One turning vector, and how many steps it has turned
The counts run from 0 to 542.
111 108 154 74 115 132 125 117 133 120 139 82 180 140 134 112 161 122 148 112 148 135 165 132 145 124 122 119 123 151 99 155 106 148 83 171 152 79 145 112 136 65 121 119 190 -> 46
76 114 112 110 128 156 140 124 169 112 147 133 141 105 133 122 167 85 178 111 104 129 138 134 145 131 112 154 191 155 144 151 107 134 110 167 133 64 128 106 147 86 102 159 158 -> 122
128 82 90 131 106 133 136 116 112 104 155 118 142 116 133 151 129 95 164 113 149 143 141 134 116 110 111 114 131 153 146 136 86 143 119 167 131 62 124 91 83 105 110 168 197 -> 464
127 136 120 104 71 148 137 110 107 105 152 119 153 143 139 150 110 88 137 110 156 120 148 121 111 76 95 105 124 140 143 118 100 164 102 167 133 102 128 85 89 98 101 155 197 -> 43
150 80 102 117 106 117 162 136 102 116 145 115 136 129 133 120 137 111 163 133 152 133 137 136 102 94 90 108 83 140 134 146 82 121 107 153 128 65 122 102 68 99 107 115 193 -> 481
117 77 107 97 128 85 161 126 109 121 141 104 152 119 138 106 160 104 167 106 124 140 166 167 135 128 108 128 116 137 131 159 106 136 112 168 137 55 145 94 136 94 108 127 186 -> 430
123 65 104 111 119 133 124 96 111 130 146 141 148 111 126 135 135 89 171 116 142 133 113 124 141 107 69 121 127 138 136 133 88 102 131 165 107 107 140 108 73 142 104 144 208 -> 497
110 124 142 90 96 156 115 101 130 123 135 110 178 142 120 107 141 101 139 95 158 136 156 113 145 100 115 121 141 140 103 148 95 137 102 187 162 100 160 118 142 83 118 131 208 -> 45
120 82 113 104 106 113 128 84 97 112 150 132 150 126 138 126 142 93 168 133 115 125 113 126 160 108 61 104 127 128 121 134 99 108 119 154 105 108 133 94 78 159 79 144 193 -> 149
135 94 134 108 139 153 125 150 144 120 133 127 163 133 109 97 141 121 156 148 160 144 156 117 131 107 96 106 93 152 102 167 72 83 94 156 159 97 118 125 86 82 116 96 186 -> 517
111 98 152 75 128 115 129 118 130 103 136 85 176 147 128 110 167 128 150 144 124 141 157 131 163 130 107 103 107 152 90 155 109 130 75 153 147 77 124 99 131 87 97 113 175 -> 394
101 99 117 100 141 147 150 148 164 135 142 124 143 98 134 113 168 104 181 105 130 124 156 147 118 123 105 160 147 159 146 167 103 133 100 158 124 55 124 117 126 54 117 118 166 -> 503
119 98 131 124 116 175 121 127 161 93 136 128 147 133 110 137 152 119 167 161 140 155 111 89 138 116 92 102 128 167 106 146 75 90 87 146 145 83 96 128 78 96 96 135 178 -> 153
93 126 100 114 110 126 162 138 136 107 158 131 131 113 142 144 136 81 164 115 110 123 157 154 111 103 95 135 155 149 181 132 116 153 107 156 126 73 110 73 117 96 87 174 154 -> 505
112 72 120 109 156 101 138 131 140 103 153 115 146 119 133 121 162 113 177 153 104 134 151 149 158 137 87 114 109 151 123 164 104 100 88 130 112 72 88 91 81 109 88 131 157 -> 15
107 80 96 132 145 117 136 132 133 102 159 144 129 110 121 124 146 89 182 153 105 137 141 143 146 125 78 108 130 142 140 157 89 90 112 141 116 79 99 83 79 139 80 155 156 -> 16
92 114 119 107 142 126 122 115 143 129 159 158 141 104 150 96 149 71 176 126 89 100 156 148 159 92 61 138 151 126 144 163 113 101 115 144 98 127 121 83 109 133 82 137 152 -> 264
119 127 107 103 65 131 157 98 103 98 155 118 133 136 153 134 134 92 155 108 114 104 122 126 119 81 85 118 140 131 146 116 106 164 115 155 114 83 132 85 104 119 82 146 184 -> 25
90 107 150 79 126 135 95 77 136 123 150 122 171 122 146 102 157 89 163 110 108 105 151 132 185 107 83 128 153 131 107 159 127 127 102 157 106 127 145 94 122 117 98 133 181 -> 511
92 136 159 78 154 137 148 155 165 116 135 128 164 132 127 92 163 115 155 164 102 133 170 132 153 115 79 119 121 148 119 166 106 97 69 152 149 109 106 99 128 84 89 116 130 -> 435
107 149 152 90 108 160 135 133 158 127 151 113 158 132 154 107 152 104 155 105 131 98 176 127 125 87 103 144 140 147 130 160 125 154 74 145 121 97 123 105 127 45 113 109 164 -> 5
115 154 131 121 106 182 142 149 170 99 152 147 137 141 130 116 137 103 155 158 125 120 139 101 111 80 80 114 129 151 132 147 87 111 77 138 144 102 89 103 87 81 86 129 148 -> 20
98 138 149 101 130 184 125 142 184 124 148 133 150 120 140 141 150 106 164 146 128 117 138 108 126 102 79 128 135 163 146 148 116 121 72 130 103 110 81 111 77 69 94 127 149 -> 38
99 112 127 80 134 126 175 147 133 134 123 140 157 121 102 104 143 102 153 147 122 161 147 135 130 126 60 116 120 141 151 139 85 87 115 194 174 104 150 108 144 124 96 134 166 -> 242
123 119 124 104 117 141 144 131 127 132 159 137 140 113 157 144 131 85 166 117 132 92 154 143 115 81 70 130 114 137 168 137 123 145 99 134 81 113 100 86 57 100 93 133 166 -> 422
117 155 106 122 90 143 179 153 126 93 158 137 127 132 136 120 123 85 151 133 118 123 150 129 95 78 88 115 131 139 160 129 96 138 99 156 152 76 105 79 112 95 81 149 148 -> 523
101 102 111 104 140 129 167 138 133 117 141 144 144 110 110 150 133 87 163 157 118 156 130 135 131 122 61 103 116 150 169 125 90 101 108 166 139 99 107 81 87 138 81 170 155 -> 34
105 97 139 99 123 141 101 100 136 97 143 119 171 139 108 101 151 107 157 145 127 152 132 100 177 124 93 96 132 137 85 153 76 86 100 169 163 109 129 111 119 132 94 135 185 -> 186
111 109 114 93 100 101 133 96 94 122 153 124 154 127 152 98 147 82 156 94 113 111 152 147 153 92 79 126 136 115 127 142 115 136 125 174 124 103 165 83 138 135 94 129 194 -> 182
124 115 118 93 108 144 149 118 123 148 148 134 140 107 157 117 141 82 166 82 140 91 149 140 103 76 70 150 129 132 161 148 114 146 118 157 94 104 148 106 91 88 113 110 188 -> 41
115 135 139 99 67 161 137 102 126 86 139 99 163 157 124 141 136 115 137 125 146 139 118 93 131 95 105 100 136 147 112 116 95 156 86 166 157 88 125 107 115 95 104 145 195 -> 409
